In the rows, 128 means zero.
The same turns and mirrors carry the whole set onto itself and the rows of a family onto each other. Which other rows belong to the same family as each row named below? List them in the order they appear above.
These 30 rows form 5 families of 6 rows each.
Z_822: [126 138 185 131 131 130 147 104 107]
Z_204: [109 161 166 126 134 110 146 111 109]
Z_193: [132 133 182 140 139 141 150 116 100]
Z_77: [111 144 158 152 155 134 138  96 112]
Z_970: [130 110 127 139 114 155 147  97  98]
Z_391: [135 122 122 135 100 142 147 142 104]
Z_81: [113 128 103 135 117 139 146 101  99]
Z_299: [125 132 164 151 154 131 144  95  97]
Z_696: [125 152 149 133 119  99 142 145 115]
Z_885: [130 119 115 129  94 139 145 124 107]
Z_437: [109 146 162 135 148 130 148  87  99]
Z_772: [124 151 174 141 143 106 143 120 108]
Z_626: [128 137 112 137 108 112 142 141 110]
Z_481: [129 117 103 148 119 135 142 117  99]
Z_444: [133 139 147 129 104 124 146 154 110]
Z_958: [113 127 126 157 146 147 137  92 107]
Z_933: [112 160 140 138 122 108 135 139 127]
Z_121: [111 129 129 140 138 145 148  82  94]
Z_899: [111 161 139 120 113 104 145 132 113]
Z_508: [136 110 126 144 117 159 149 119  94]
Z_185: [112 143 107 125 104 119 145 126 109]
Z_517: [127 148 173 122 111 114 145 130 116]
Z_543: [115 128 102 151 125 141 136 113 113]
Z_706: [128 119 162 139 133 151 147  88  98]
Z_940: [128 140 139 120  93 119 145 140 116]
Z_686: [111 159 164 144 144 114 136 118 122]
Z_149: [114 144 108 141 112 121 135 136 123]
Z_225: [134 116 157 146 137 159 150 104  92]
Z_146: [127 116 128 155 143 144 144  94  94]
Z_52: [132 145 177 132 123 123 148 141 108]

The rest of the family of Z_696: Z_299, Z_772, Z_626, Z_481, Z_146
The rest of the family of Z_444: Z_193, Z_391, Z_508, Z_225, Z_52
The rest of the family of Z_706: Z_822, Z_970, Z_885, Z_517, Z_940

The same turns and mirrors carry the whole set onto itself and the rows of a family onto each other. Which other rows belong to the same family as each row named below? List them in the order they appear above.
These 32 rows form 4 families of 8 rows each.
Z_135: [121 138 154 119 133 133 117 133 145 123 139 153  86 129 141 137 137 116]
Z_355: [118 131 129 113 160 126 123  93 161 137 123 144 148 136 115  90 130 161]
Z_847: [132 160 136 123 154 127 105 107 153 126 128 133  95 150 125 128 155 127]
Z_729: [102 145 168 120 137 145 119 123 128 102 144 161 162 125 130 103 109 138]
Z_992: [121 121 144 113 134 156 100 139 153 153 147 161 112 129 151 132 136 129]
Z_700: [121 139 113  93 159 109 120 105 155 152 119 157 118 140 106 125 118 117]
Z_418: [127 173 154 110 130 110 102 124 124 111 120 156  99 149 133 134 124 117]
Z_875: [127 152 151  93 137 102  99 120 125 113  95 167 131 162 138 133 120 118]
Z_780: [144 144 126 123 155 161 115 133 133 137 139 138 147 137 133 126 154 157]
Z_456: [ 95 152 154  90 137 137 106 115 117 128 142 154 170 153 108 122 111 144]
Z_19: [103 139 140 126 144 128 124  77 150 156 116 166 146 127 104 118 116 139]
Z_492: [143 129 141 100 127 160 104 134 160 134 152 161 122 128 149 124 129 118]
Z_166: [130 129 161 122 111 145 128 123 133 113 124 172 135 113 140 120 115 155]
Z_143: [129 168 134 139 165 129 106  88 162 137 109 143 135 144 131 120 147 133]
Z_467: [107 149 132  87 128 121 103 110 137 170 128 170 124 145 113 144 108 126]
Z_186: [134 176 160 106 126 123 116 118 146 104 112 167 146 135 150 138 111 115]
Z_788: [113 151 138 105 139 112 116 101 137 143 125 154  96 145 104 145 129 112]
Z_369: [123 134 142 123 133 130 132  77 135 156 117 159 145 136 102 119 134 150]
Z_457: [128 179 138  98 131 122 119 131 104 140 125 158 157 143 123 136 113 152]
Z_53: [112 126 151 110 157 142 126 148 142 136 143 142 154 135 157 117 146 152]
Z_856: [141 156 139 125 159 141 116  87 167 133 117 143 146 147 131 130 154 115]
Z_649: [104 134 153 108 149 163 109 125 144 123 159 137 159 142 129 112 139 155]
Z_319: [115 176 140  93 136 129  90 134 114 134 122 161 157 154 131 136 107 149]
Z_771: [130 142 142 111 159 121 113 114 175 130 119 133 120 150 153 118 158 141]
Z_101: [127 157 135  82 125 121 109  99 143 167 138 165 136 149 114 129 114 111]
Z_789: [100 144 144 119 158 143 121  89 143 127 139 146 165 138  99 104 125 143]
Z_616: [125 151 132 119 161 158  93 129 145 147 140 136 150 150 144 122 153 157]
Z_55: [128 129 152 112 141 122 120 149 138 133 136 168 113 127 160 113 125 107]
Z_648: [129 174 156 128 136 124  99 124 134 102 102 171 134 134 152 128 111 125]
Z_942: [105 140 130  83 155 119 116 122 119 137 113 159 165 154 108 137 113 142]
Z_586: [112 124 164 136 128 149 117 122 141 119 125 179 138 110 146 114 110 135]
Z_105: [121 131 163 114 132 121 113 128 115 111 118 176 153 135 142  92 108 137]

The rest of the family of Z_418: Z_135, Z_847, Z_729, Z_456, Z_788, Z_649, Z_789
The rest of the family of Z_319: Z_992, Z_19, Z_143, Z_467, Z_616, Z_648, Z_586
The rest of the family of Z_105: Z_355, Z_700, Z_875, Z_53, Z_771, Z_55, Z_942

